500 stands for zero in the data rows.
Here are some points, each followed by its number:
  516  465  509  377  684  469  513  522  611  384  446  508  416  604  631  239  462  433  525  607  525  451  584  481  400  721  582  655  541  395  129  613  462  220  588  587  640  659 0
  542  435  407  483  505  507  399  430  663  516  363  552  690  537  579  410  703  648  456  460  535  352  527  488  502  433  322  404  523  527  533  454  393  532  509  459  318  421 1
  666  564  284  664  538  475  314  270  509  498  459  501  562  490  579  457  477  634  301  562  642  484  560  326  671  472  378  397  540  577  523  322  612  518  588  541  576  427 2
  421  558  570  427  569  574  564  585  493  472  452  529  456  671  631  463  459  439  540  509  450  487  636  528  458  541  566  651  463  451  439  555  567  478  588  510  511  637 3
  407  430  613  428  450  487  568  611  530  521  515  531  471  415  369  507  543  411  620  496  426  498  503  616  424  458  543  364  421  505  569  561  475  490  351  370  318  393 4
  476  556  592  489  391  495  623  582  182  373  580  342  421  473  369  557  502  442  622  469  466  607  403  597  423  454  603  584  652  499  482  609  652  366  430  482  511  613 5
  453  449  341  617  472  527  295  323  565  553  419  426  554  441  474  481  659  596  296  521  415  435  585  329  661  399  368  413  817  528  550  312  431  563  351  433  511  397 6
  419  524  598  424  445  497  630  620  380  509  445  377  369  579  421  493  622  360  611  486  409  446  438  587  387  469  657  433  450  442  513  662  621  504  588  399  511  431 7
  554  447  495  492  540  537  494  482  527  523  507  441  483  460  579  541  455  469  476  552  548  536  481  462  502  498  515  331  442  478  546  481  430  520  588  462  511  328 8
  513  445  287  615  619  534  260  318  618  628  365  395  558  501  631  563  565  566  260  508  536  394  355  326  681  577  363  399  456  548  626  318  398  611  430  473  511  405 9
  527  638  552  558  458  507  576  596  457  496  694  505  567  304  474  484  782  518  558  320  528  655  383  621  540  463  476  499  395  601  508  496  542  482  588  580  576  486 10
  428  411  440  413  518  455  425  420  483  495  397  504  369  531  579  325  363  373  400  715  418  397  606  339  458  500  587  484  349  355  438  518  514  414  430  522  640  481 11
  467  502  600  514  465  583  591  591  497  414  638  518  523  263  421  731  444  510  594  414  498  654  317  604  492  585  507  410  508  549  550  510  429  551  588  492  511  426 12
  409  472  546  428  477  515  505  523  515  475  503  582  452  350  474  538  435  395  475  557  414  510  500  444  457  490  544  396  482  400  552  502  487  526  351  349  640  399 13
  433  439  520  421  460  508  485  499  560  504  418  539  401  485  421  431  424  387  456  602  431  397  490  412  455  471  577  417  479  374  545  524  454  503  509  392  640  395 14
  394  477  630  436  482  501  634  627  476  474  511  536  465  434  474  616  436  423  593  471  372  533  495  573  435  504  584  520  501  462  541  566  457  531  588  579  511  506 15
New points follow, each followed by the number of its nearest point above, looking only along the 2 directions in which the numbered points spread most.
  540  603  443  577  490  405  431  468  454  536  437  487  501  628  631  494  587  588  532  494  519  453  618  577  577  922  453  641  419  645  199  474  646  267  588  712  447  625 14
  423  487  578  410  388  413  573  541  426  513  417  623  370  513  369  454  359  402  575  633  414  394  549  504  399  452  629  489  507  411  399  596  590  399  430  568  511  478 3
  646  488  459  622  611  468  446  490  603  602  638  465  636  482  631  643  600  618  494  365  620  612  382  581  628  554  361  520  468  681  611  382  394  579  430  546  382  482 1
  487  508  577  502  462  521  542  557  510  427  648  535  525  232  421  643  399  484  542  440  474  633  355  548  494  609  488  445  486  511  568  480  391  526  351  378  640  435 10
  467  500  432  497  820  500  492  501  634  109  473  556  742  549  631  313  546  706  651  335  435  441  613  716  408  721  312  630  462  657  341  604  404  449  588  504  318  649 14
  625  590  358  649  407  614  370  336  392  525  612  404  525  313  369  417  562  625  410  527  626  620  500  429  619  504  414  475  509  601  492  391  659  466  430  628  382  440 1
  456  625  459  550  503  441  445  473  478  523  516  476  536  496  579  488  490  564  461  495  437  490  579  494  588  571  446  655  516  571  400  424  627  343  430  637  576  648 14
  533  451  578  286  753  496  597  614  629  637  438  508  550  602  631  250  540  477  643  493  542  408  433  605  273  300  522  636  494  381  128  711  454  212  588  579  318  649 3
  604  420  538  490  440  495  542  501  522  486  585  569  453  436  369  448  594  464  484  530  608  578  392  445  482  484  554  558  673  429  521  502  442  467  509  440  640  582 13
  492  488  472  618  504  608  448  458  524  523  644  483  586  307  526  757  473  623  489  421  497  647  327  533  606  645  392  433  756  627  607  391  367  571  588  513  511  413 10
  539  438  598  383  413  512  557  579  544  582  458  613  424  465  369  430  519  377  573  577  522  451  576  529  396  449  583  349  427  413  525  576  459  494  509  369  318  358 13
  433  530  529  577  474  318  589  563  280  566  628  299  551  453  474  606  383  528  543  346  458  638  677  589  538  391  497  473  531  590  543  503  526  780  588  407  511  469 10
